A: rows in 4 groups, each row roughly a mix of its group's directions:
A (123 x 11):
[[-10 -24 -11  -3  -6  12 -39   9 -31  12 -20]
 [-32   0  18  25 -23  38  -5   0 -13  -1   1]
 [ -1   0   2  43  -5  24  11  35  11  -3  13]
 [  9  -1  11  -6  -5   7  35   5  -3 -29  41]
 [ 13 -20   9  20 -12   2  14  -2  34  21  33]
 [  5  28   4 -29  31  -8  24 -19  14  15  -4]
 [ 15  25   7  14  16  19  14  -6  29  12  34]
 [ -5  31  -6 -24  38 -10   8 -28  -8  -5  -4]
 [-10  -5  -9  18  15  50  -1  23   5   9 -16]
 [  0  12  16  36  -2  29  13  29  12  -5  19]
 [-12  19 -23  27   3  29 -12  -7  11 -18 -29]
 [ -3  -3   1 -34  -4 -31  -4 -31 -29  -8   9]
 [ -9  -2 -26 -22  10  15  -4 -25 -16 -23 -33]
 [-15  31 -14 -15   9  -5  21 -11   2 -19 -39]
 [  9 -25 -30   8   3  -9 -29 -12 -28   5 -24]
 [ 20  16  12   2   4 -19  40   7  22 -12  25]
 [ -3  33   5  26   9  15  13   0  42  -8   2]
 [ 11 -29   1  29 -16  -8 -28  22  18  16  11]
 [  5 -32  12 -23  -6 -15 -20   7 -26  21  23]
 [ -8  -7  14  45 -21  15 -29  12  10   5   7]
 [  5   8   9  35 -13   6  26  33  20 -15   8]
 [ 19  21  -7 -16  16 -29  21  11  -7 -36  -2]
 [  3 -34   6   2  -9   2  12  31 -15 -20  33]
 [-21   5 -25  11  14   5  -8 -22  17 -14 -41]
 [ 22 -16 -28 -29  30 -22  -9  -6 -11  11  -5]
 [  4  -6 -29 -24  20 -13   1 -13 -41 -15  -3]
 [ 16 -11   2  14   2  11 -24 -34  32 -24   3]
 [  9   0   5  29 -11  12  26  24  15 -17  33]
 [-35  -6  34  25 -20   7  -8  13   5  -2  18]
 [ -6   2  -9 -45  16  -4  31  -4 -23 -11   5]
 [-17  24   5  26 -16  15  26  -7  26 -24  -9]
 [  0  -1  10 -44   6 -37  10 -17 -15  -6   4]
 [-23   5  -5  29  15  33 -25  15  19   8 -10]
 [-19  13 -22  -1   9  17 -30 -11 -12 -17 -35]
 [ -4 -12  -5  13 -20  22 -23  -4  16   0 -45]
 [  8   5  19  33 -13   4   1   8  35   5  33]
 [-17  -1  25   3 -19  23  25   5  34  -7  21]
 [ -2  26  28  17  -2  21  24  23   9 -14  23]
 [-12  -7   1 -38  16  -4 -16 -22 -30   3 -24]
 [  7 -25   1  27  -8  15 -38  29  -2   8  -4]
 [ -8  20  -7 -31  15 -15  27 -37  -7  -6   5]
 [ -7 -20   8 -29 -16 -14 -14 -14 -43  -6   3]
 [  4   3   1  36   3  28  -4  -4  32 -31  -5]
 [-33  18  17  27 -13  37   3  -9   3  -6   4]
 [-10   0 -22 -20  16   8  27 -17 -17 -35 -15]
 [ -6 -31 -11  32   0  -8  13  10  35  10 -19]
 [ -3  24   3  -3  14  12 -11 -37  21 -19 -30]
 [-16  33 -13  -1  -3  15  -5 -18  -8 -34 -28]
 [-22  15  22  37 -20  13 -20 -12  10  -8  14]
 [ 21   1 -20  10  11  15   7 -36  37  -5   7]
 [-21   3  16 -32 -12   2  -4 -25 -36 -17   3]
 [ -3  -2 -24 -29   9  11   1 -19 -14 -12 -42]
 [  3  31 -10   4  24  -4 -26 -21  -4  -1 -36]
 [ -7 -11 -18  25  16  40  15   3  -6 -30  -5]
 [ -1 -29 -19   3  17  17 -38   4 -23  17  -5]
 [-10  22 -18  27   6   9  12   3  22 -31 -27]
 [ -2  -2  -1 -33  13   8  28 -18 -31 -20  17]
 [ -8  28 -12 -19  31  19  31 -15  13  -6  -8]
 [ -4  17   4  36   6   8 -30 -24  26   3 -15]
 [  7   2   4  31 -17 -11 -27  16  31  26  -7]
 [-14 -15  15  -7  -9 -13  16  25 -26  -4  40]
 [  1  12  20   3  -8   5  34  23   6 -31  27]
 [ 27   5 -10 -25  11 -37  19  -1 -16 -23  -2]
 [ 18 -33   3   5  17 -19   2  27  13  28  18]
 [-28  11  31   1 -29  17  -8 -14 -18 -21   6]
 [ -5 -16  15  15 -35  23  -3  18  30   6 -19]
 [  1  22  21  19  20 -29  -9   1   2  24  30]
 [ -4 -14 -12 -36  17  -1  -6 -30 -33   4  -8]
 [ -8   2   3 -46  14  -6   7 -25 -31  -6  -7]
 [ 10   7 -14 -31  33 -24  11 -14 -26  12   0]
 [ 26   0 -21  25  14  21 -21  35  -9   2   1]
 [-12 -17 -13 -27   3 -18 -11 -39  -9   4 -26]
 [ 11 -10 -30 -23  19 -16  -4 -11 -39  -2 -13]
 [ 10 -10 -21 -29   2 -17 -13 -31 -28  -3 -21]
 [ 14 -42 -15   8  -9   8 -21  -2 -13  32  -6]
 [ 13  33  -2   9  25   5   1 -30  35  -2   6]
 [  3  47   7  -3 -12  15  12  -5 -13 -32  10]
 [ -3   4   5 -32   6 -43  21  -3  -6 -25  -6]
 [ -5  -7   1   8  -7   6  36  38 -12 -23  21]
 [-21  -4  31   0 -43   2   0  -4 -26 -13   6]
 [ -7 -30   2  35 -30  14 -26   5   7   1  -9]
 [ 10  15 -23 -27  17  -6 -14 -31 -22 -15 -18]
 [ 15  -7  -5 -26  -3 -23 -17 -44  15 -10  -3]
 [ -2  30  -7  28  11  25   2 -17  28  -7 -22]
 [ 22  26 -16 -12  33  -6  16 -27  13  -6  16]
 [ 13  23 -10 -11  16 -19  41  -4  29  -1  -1]
 [-11  -6  -9 -17  14  17  31   0 -28 -36   1]
 [  1 -25  -2  37 -14  17  -8  33   4  20  -5]
 [-21  -3   6 -12  -6  -8   8  22 -40 -23  27]
 [  8  -1 -23 -28  16  -5 -27 -23 -29  -2 -19]
 [ 22 -15  -6 -26  20  -4 -44  11  -9 -10  -6]
 [-15  -2  22  39 -38  10   9  13   6   4   6]
 [ 11  39 -14  -8  12   4  14 -36   5 -24  -4]
 [  1 -12  -6 -34  -9 -40 -19 -11  -9  18 -13]
 [  3  -1 -11 -33  21  -1 -30 -28 -22  15  -2]
 [ -4 -29  -5 -13  -7 -24 -35   9 -14  25 -16]
 [ -2 -20  27 -15   3 -26  15   6  13  26  31]
 [ 14  -2 -34 -16  46   8   0   1   6  12 -11]
 [ -8  24   2 -23   3  -5  36  -7   0 -39  -6]
 [ -4  40  30  -2   9  -1  20  10  24   0  21]
 [-11  -5  32 -34 -20 -16   1  -2 -26   6  21]
 [ -9  13  20  41 -30  -7   5  -1  23  -1  16]
 [  3 -24   0  36 -11   6 -39  17   0  15   5]
 [-12   9   8  37 -14  11  24  19  31 -15  -3]
 [-10  36  23  -3  16  -2  20  -2  17  -9  33]
 [ -1   5 -14  16  13  13 -22 -41  20   1 -27]
 [ 31  17 -34 -18  14   8  11 -10  -1 -30  -3]
 [-22  25   5  31   1  34  -8  21  17 -11  -4]
 [  4  -7  -4  43  -4 -11 -43  -3  -8   9  -5]
 [ 12  11  17  32 -21 -15   6  18  38  -5   8]
 [ -9 -10  10 -13  -6  -5 -44 -20 -31 -12  10]
 [-27   2  26  -2 -37  -4  28 -20  10  -7   1]
 [ 18   9 -28 -17   7  16  -4 -16   7 -14 -43]
 [  0 -21   4 -39   5  -6  13  -7 -35 -10  23]
 [ -3   3 -20 -38  35  17  10 -13 -17  -1 -13]
 [-13   5   5 -23  30 -11  27 -29   2  11  24]
 [-32  10  24  19 -31  24  20  -5  -8  -5   4]
 [ -7 -20   2 -33   4 -11  -1   8 -44  18  11]
 [ 29  10 -25  12  13  -7 -30 -13  -2   4 -33]
 [-10 -14 -12  -4  -4  15 -41   9 -33   4 -22]
 [-12  24 -16 -18  10 -10   2 -24   4  -6 -44]
 [  5  19  -5  32   0  21  24   1  29 -27   6]
 [  0 -11  17 -37   2  -7  12   3 -35   3  30]]
the three rows of each list that fit no group, in list order (the others fit one group, some only roughly):
    j528: [ -7  15  -7  18  16  22 -24 -25  10  14 -34]
    j250: [-14  -8  13 -12  -5  11 -38  20 -34  17   8]
    j795: [ -3 -19 -13 -23  -1 -17 -32 -22 -33   9  -7]
    j194: [ 23  21 -31   4  11  -5   8  -8  -3 -35 -26]
    j400: [ 20 -10   8   6 -22  -2  11  39  -2  -4  38]
    j757: [-32   8  13  24 -32  25   5  -9  18  -7 -14]
    j988: [ -5 -33 -17 -26   5  -7  13  10 -38 -15   4]
    j681: [  3  -8   6 -40  30  -7   5  -5 -35   1  13]
    j66: [-11   6 -10   7  18  14 -30 -22   6   7 -42]
    j818: [-26 -13  22  27 -32  15   9  -5  26  -2   6]
    j858: [  2  21  20 -18  -8 -12  37  11  -5 -11  32]
    j943: [  8 -18 -15 -24   4 -21   6  18 -44   1  11]
    j488: [-25  -6  12  30 -14  39 -23   6  -9   1   0]
    j770: [-11  22 -10  34 -17  32   5  -4  13 -20 -18]
 | j795 j681 j818
    j899: [ 30  11   3  36  -6   4 -17   5  35  13   4]
    j558: [-14  20  -4 -29  -3 -17  -8 -39 -16   5 -23]
    j830: [  8  -5   2 -19   3 -21  23  25 -28   1  36]
    j853: [  6  -1  15  37 -20  12 -15   6  38  13  -3]
    j329: [  2  -4   1 -23   3   6  37   5 -26 -18  33]
    j217: [  3  17 -14 -40  31  -9  12 -26  -4  -9  -2]
    j379: [-42   3  23  19 -20  12  11  -8  27   4  -4]
    j212: [ 20  28  -6 -25  28 -11  23  -8   2  -8  26]
    j515: [-19  13   9  33  -9  29  25   2  26 -15   2]
    j490: [-33 -14  20  19 -39  13   2  14   2  -3 -13]
    j309: [-6  4 17 32 -5 27  4 22 23 19 25]
    j972: [ 37   9 -18  -2  22 -12   3   9  33  14 -15]
    j293: [  1 -20 -28 -15   8 -11 -25 -13 -20   1 -36]
    j115: [-12  12  11  11   7  15  -8 -26  39  17 -27]
    j188: [  5  19 -15  17   2  16  41  -7  16 -30  11]
 | j558 j515 j972
    j195: [  2  22 -26  19  22  25  24   0   9 -28  -6]
    j73: [ 12 -11  22 -30 -10 -18   0  -2 -16  12  40]
    j41: [ -4  16  11  40 -11  19  12  18  34   0   0]
    j527: [ -7   6 -19  45   3  21   2  24   6  19 -16]
    j146: [ 13  -2 -16 -34  14 -20  28 -26 -21  -4   1]
    j447: [  9 -16 -32 -24  33  10  13   7 -12  19 -16]
    j587: [ -4  13   4 -43  15  -3 -12 -26 -21 -23  -1]
    j544: [ -5 -15  -8 -35   3 -16 -20 -29 -27   7 -16]
    j174: [  8   8  -8 -47  18 -20  11 -20 -15 -13  -5]
    j299: [-18 -14  -6  -4  14  37 -35  -5 -26   3  -4]
    j474: [ 11 -10 -11 -20  10 -15 -34  -3 -42  -2   8]
    j191: [-12 -15   0  29   0   9 -14  48  -4  11 -14]
    j590: [-12  35  -3 -16  18  19   2 -19  12 -28 -22]
    j409: [-21   8  33   4 -14   2  21  26   6  -3  34]
 | j195 j146 j474
    j455: [-26   2  15  26 -11  28 -15 -21  26 -12 -11]
    j698: [ -3 -30  -6 -11   4  21 -28  14 -39   6  -6]
    j141: [ 20   3  15  33 -19  -8  -8  29  16  14  25]
    j227: [ 37  -9 -18   6   4 -22   1  16 -20   0  34]
    j856: [  9  26  -2 -25   8 -15  46  -8   5 -11  12]
    j137: [ 11   1 -10  36   8  32  15   2  22 -24  13]
    j344: [ 14 -11  21  14 -21  -2  13  40  -4   9  29]
    j854: [ 12 -30   3  28 -24   0 -10  37   1  15  -4]
    j3: [  3   3 -20 -33  31  -9  13 -29 -11   9 -19]
    j516: [ 12 -42  -3  28  -4   7 -24  18   9   6  17]
    j181: [-28   3  26 -27  -7  -7  -5 -25 -34   3   8]
    j472: [  4   2  40 -23  -9 -11  -1  15 -17   0  35]
    j576: [  4 -30   6 -19  -6 -17 -25   6 -21  34  16]
    j571: [-25 -13  16  18   4 -12 -24   0  28  34   9]
 | j856 j181 j571
    j852: [ 13 -14 -10  44 -10  17  -3   7  31 -12  13]
    j629: [-10 -10 -16 -35   9 -10  16 -25 -36   8  -1]
    j905: [ -2 -13  26   7 -21   4  23  22  22 -23  27]
    j951: [ 23  -3 -27   6  18  -9 -19 -30   8  20 -25]
    j103: [ 20  -7   2  30 -10 -12  36  10  31   1  10]
    j886: [ 10  -5 -13  35  -9  -1 -27  20  16   8 -33]
    j602: [ -1  17  -2 -27   0 -27  23 -35   2 -21 -13]
    j683: [ 14   2 -23 -33  18 -14  18   0 -33 -14  12]
    j816: [ -3  23   5 -36  13  -2  15 -39 -12 -15  -2]
    j545: [  3  18   4  27  -8  19 -28   1  26  -4 -34]
    j418: [ 12  35  17  -5   1  -2  22  11  36 -22  -4]
    j665: [-28 -11  14 -36   4 -16 -25  -8 -25   4  -7]
    j21: [-14 -11  24 -19 -23  -9   0 -19 -37 -15  16]
    j833: [ -6  20 -20  41   5  21   4   6  20  12 -23]
    j107: [ 41  -1 -34 -12  17 -16   1  -1 -19  -6  14]
 | j905 j886 j21
    j432: [  4  -7  -1 -30  20 -40   3 -11 -26   5  18]
    j343: [  7  15  -3 -31  -6 -18  30 -27  11 -25   8]
    j258: [ -1  -6  -9 -39  15 -17   7 -17 -39  -3   8]
    j388: [ 12 -25 -15   2  -5 -14 -28  -7  -4  45   3]
    j597: [ 23  15 -18 -30  22  -3  19 -29 -15 -10  -8]
    j607: [ 12 -19  -9  33 -26  23 -21   2  21   0 -17]
    j876: [ 23  32   6  -2  22 -12  18   0  13   2  37]
    j466: [ -4   5   7  16  11  15 -43 -14  10  22 -28]
    j76: [ -6 -41 -21  14  -1   1 -28  16  -7  12 -22]
    j392: [ 22  -9 -25 -35  11 -14  21   7 -28  -4   5]
    j481: [ -7  20 -11 -12   3   0  51   6 -11 -23   7]
 | j432 j258 j597
    j508: [ 34  17   2 -30   6 -17  14  -5 -23 -17  20]
    j734: [ -2  25   1 -26  15   6  38 -20 -12 -22  10]
    j664: [ 25 -20 -15 -25   6 -43   2  -1  -9  15   4]
    j380: [-36 -25  11   4 -23   6 -20  11 -28  -8 -11]
    j478: [ 12   1 -11 -38  14 -31  -1 -27 -19 -11  -8]
    j561: [  3 -19  -1 -30   7  -4 -34  -8 -38  -9  -1]
    j654: [ 31 -11 -38 -17  26 -18  -5  -5   4   5 -14]
    j525: [-21  26 -10 -22  40  14   3 -22   2   2  -9]
    j353: [  6  10   0  38  -1  20 -11   8  43   2  10]
    j504: [-25   6   8  36 -26  28   3  15  16  -7 -11]
    j367: [  1   0  -8 -42   8 -27  12 -27 -24  -3  -1]
    j364: [ 12  38   1   1  10  16  18  -5  35 -20  11]
 | j654 j525 j353
    j401: [ 17   0 -13  20   5  14  29  21  40  13  -1]
    j131: [ 13  11 -17 -30  32 -15  21 -23 -14  -4  13]
    j457: [ -2  31  -9 -25   6  -9  29 -30   6 -21 -10]
    j827: [-21 -11  -1 -35  -3  -1  16 -38 -10 -19 -13]
    j673: [-12 -20 -12 -27  14 -11  -2 -20 -25  20 -31]
    j428: [ -1 -14   5  -3   9 -35  -9  14 -34  32   7]
    j346: [  7  23 -20   0  11  -1 -18  14 -30 -40  -7]
    j117: [  1 -14   2  25  -4   2 -43  14  13  29 -14]
    j969: [-30 -13  37  -4 -23   5   1  -2   9  25  20]
    j232: [ -1 -20 -10 -32   6   4 -12 -19 -41 -19  -7]
    j106: [ 15  15  -9 -34  23 -24  18   4 -28   1  12]
    j862: [-28  14  -1  26  -1  27  -3 -20  34   6 -11]
    j774: [ -9  40  -5 -17  24  13  -8 -34   4  -9   3]
    j270: [  4  -2  -1 -44  22 -28 -13 -10 -24   2   4]
 | j401 j827 j232
    j540: [  7  36 -10  18  -1  -4  -4 -22  30  28 -13]
    j235: [-28  -3  27  30 -24  17 -18   5  20   2  -9]
    j99: [  8  15   1  -3 -14 -12  45  16   1  -8  33]
    j226: [-23  -1  28  26 -20  17  -2  -1  37   4   2]
    j153: [-10   3 -31 -12  12  -8  -7 -26  -4   1 -44]
    j399: [  5  32  -8  -2  16 -10  29 -18  -6 -38   1]
    j101: [  5  17 -22 -29  27  -5  -1 -20 -22  -5 -29]
    j767: [ 10  19  12 -17 -13 -26  28  11 -17 -34   6]
    j998: [ -7 -22 -14  37 -10   7 -27   9 -23  13 -17]
    j204: [ -4 -16  25  25 -33   8 -32  20  -1  -5  -1]
    j100: [ 25  -6  -1  23 -12  -3  29  29  17 -13  25]
    j772: [ -8   5 -19 -32  21  -8   7  -8 -39 -22  -1]
 | j399 j998 j100
    j279: [-7 26 21 21 -7 24 22 10 25 -5 25]
    j520: [ -4 -20 -21  16  -5  16  -8  44 -23 -15   3]
    j995: [  8  11  -3 -31  17 -14  30   9 -23  -9  29]
    j708: [ -3  15 -17 -25  10  -1  36 -26  -9 -29  -2]
    j638: [ 3 31 18 35 -8 11  2 18 28 16  8]
    j675: [  2  11  14  28  -6   9 -10  17  33  35  13]
    j794: [  3  -8  -3 -31   6 -17 -17 -18 -26  38  -1]
    j67: [-17  24 -12  14  25  28  13  -2  -7 -13 -33]
    j422: [ 14  18 -24 -23  36 -10   8 -28 -14  -9   0]
    j59: [ 23  -8 -28 -23  17 -13 -20 -16 -28   0 -16]
    j438: [-15 -12 -16 -33   1   8  20  -1 -34 -27   6]
    j36: [-22   2  30  34 -11   5   9  24  11 -10  22]
    j953: [ 5 16 -2 30 16 28 -9 19 37 -2 -7]
 | j520 j675 j36
    j630: [ 15  -5 -25 -11  12   1 -23  18 -38 -24   9]
    j501: [  4 -18  14  35 -38 -10   4  26   7  10   5]
    j463: [-18  38   6  17   8  22  19   8  12 -25  16]
    j465: [ -8  11  -1  21   3  23  36  23   0 -31   9]
    j811: [-18  23  28  37  -4   3 -24   6  22   6   1]
    j220: [-17  -8   0  21 -25  12 -29  20 -21 -27 -10]
    j456: [-12  13  25  43 -24   7  -8  15  18   2   3]
    j829: [ -1   7   6 -33   5 -21 -27 -30   2   9 -28]
    j914: [-11  -2  14 -36   0 -25 -20   2 -23  22 -20]
    j20: [ 11  33   1 -25  25  -9  11 -31   8  -5  20]
 | j630 j463 j456
    j704: [ 11 -25 -26 -22  23 -18 -17  -7 -27  17   0]
    j308: [  7 -33   1  19 -17  14  -8  41  -3  17 -10]
    j952: [ 25   3 -26  33  -9  -1 -18   8  21   7 -28]
    j696: [-20  33  27   8 -12  19  -9 -15   9 -29   7]
    j229: [ -8  -5  22  23 -24  17   6  19  29  -7  28]
    j570: [ 11   9  -7 -40  10 -18  -7 -29 -29 -10   1]
    j778: [ 32   2 -21 -16  24 -21  -1 -17  -2  30 -13]
    j686: [ 9 12 31  5 -3 23 19  6  2 -5 44]
    j878: [-10  11  -7   6 -30   8  19 -42   8 -15 -20]
    j877: [ -5 -14  19  31 -18  20 -37  14  -2  13   6]
    j375: [ 20 -24   6  17 -24 -12  -2  36  -2  21  18]
    j553: [ -2  -9 -14 -34  11 -23  -3 -30 -31   4   6]
    j28: [ 12  29  -6 -10  19 -23  24 -18  33  -7   5]
    j497: [ -7   6  -8   9   6   3 -34 -18  16   8 -45]
    j328: [-19  10  15  34 -23  23  -2  20  26  -3   6]
 | j952 j877 j328
